Where one turn sends some rows of the set: a few examples, then the rows asked:
j_681: [  4  -2  11   4   9 -11  -8   7   3 -10  10  -1  14   1  10  16  -3   1
   3  -5   9   0   1   0]
j_913: [ -4  12  -3   2  -4  -1 -10   0   3   6  11 -15  -4   9 -15   2   5 -11
  -4  16  -2   4  -9  -9]
j_42: [-10  -8  -5  -3   2  11  11 -11  -4  -8  -5   1   0  -9  -1 -11  -6   8
   6   3 -10  -9   0   4]
j_132: [  6   2   8 -15   4   5  -9   2 -11 -10  -4   9  -6   7   2 -18  -7  -4
  -2   3  -4   6 -10   0]
j_108: [ 10   3   5   4   9   3 -24   6   7   8   4   7   1   9   6  -3   4 -12
  -3   8   8  -1  -2  -3]
j_848: [ -4  -4   9  -4  10  19   5  -8  -7 -10  -5   8   5  -8   2  -7  -4  -7
   0  -7  -7   3  -2   9]
j_489: [ -6   9  -5   1  -5  -5  -4   3   7   4  11 -15  -2   6 -18   4   7 -10
  -3  16  -3   3  -4  -9]
j_377: [ -9   8  -4  -9   6   0  12 -10   1  -7   5   1   7   4  -4  -7  -5   2
   2  16 -17  -5  -7  -2]
j_92: [ 8 -7  5 -1 -7  5 -7  9 -2  5  5 -4  0 -2  0 -7 -9 -7 10 -7 12 16 12  0]
j_409: [ -5   8  -4  -5   4   3 -12  -6  -2  -8   0   8   0  13   2  -9 -15  -9
  -2   5 -16   5  -8   9]
j_760: [ -1  -4   2   6   5  -1  10  -1   0  10   1  -4  -6 -18   4   2   3  -3
  -2  -4  15   8   6  -9]
j_82: [  0  -6  14  -8   6  14   5  -5  -7  -5 -10   4   6 -11   5 -13  -8  -2
   0  -2  -4   7  -3   1]
j_612: [ -8   7   0  -6   5  -1 -13  -3  -2  -8  -3   5   1   7   1  -6 -12  -6
  -3  16 -16   1 -16   4]
j_750: [ -5  17  -3   9  -7  -4   7  22   0   0 -13   3  10   7  -2   3   2   0
   1   6   8  -5  -4   2]
j_742: [ -6   4  -1   6 -13   6   9  17   7  -4 -13  -2   5   4   4   0  -4  -6
 -14  -5   8 -11  -3 -12]
j_96: [ -2  12  -5  11 -13   3  10  16   8  -4 -12  -3  10   7  -1  -3   0   0
  -8   2   8  -9  -3  -2]
j_351: [  3   3   4   4   9  -3 -23   7  10   9   4   5   1  10   4  -1   6 -13
  -7  13   8  -2  -3  -3]
j_803: [ -3  -4   3   2  -8 -11  -9   4  -7  -8   3 -18  -6  -4  -6  14  -1   3
   2 -13   3   2   0  -7]
j_354: [ -1  -9 -12  10   1   4   5   4  15  -7  15  -1   4 -11  -8  10   2  -4
   5   4   0 -10   4  -4]
j_507: [ -4  -2   5   1 -11  -4 -16   2  14 -10   3 -18  13   6  -1   9   1  -1
   4  -2   1  -4   6   4]
j_393: [ -4   9   5  -2  -1 -16  -7  -3  -2  -1   3 -14  -6  10   6   3   9   7
  -1   2  17  -1   3  -1]
j_350: [ -3  -5 -12   8   0   7   3   2  13  -9  20  -3   5  -5  -9  11  -2  -6
   6   8  -3 -10   0  -4]
j_802: [-10  11  -4  -6  11   4   7 -14   0  -1   4   4   7  10   0  -6  -5  -4
  -3   9 -19  -5  -4   0]
j_326: [  3   9   6 -12   6   7  -1  -5 -11  -9  -3   9  -8   4   3 -14  -5  -8
  -3  -4  -4  12  -7   5]
j_401: [  5   4   7  -4   5  -6  -4  -3  10  -6   4  -9   3  -2   4  11  17   0
  -6  -7   3 -13   1 -14]
j_281: [ -8  10   0   1  -4  -5   3  28  -6   0 -11   9   5   7   1   7  -3  -7
   4   1   6  -7  -3  -5]
j_5: [-10   4   2  -2  -9   1   6  25  -3  -2 -11   3   3   4   2   6  -6 -11
  -6  -6   6  -8  -2 -16]
j_165: [-11  -3  -4  -4   3  14  11 -12  -9  -6   0  -1   0   1  -8  -9  -3   1
   4  -1 -14  -6   3   5]
j_324: [ 10  -9   5   0  -6   0 -11  14   1   3   6  -2   0   4  -1  -7  -9  -8
   4  -5  13  14  10   0]
j_112: [ -5  -2  -2   6   6   4  12  -6   1   8   5  -4  -7 -19   6   4   3  -3
   2  -1  13   2   6  -8]

j_507 goes to j_803
j_848 goes to j_409
j_108 goes to j_350
Now find these:
j_742 goes to j_281
j_354 goes to j_324
j_612 goes to j_42

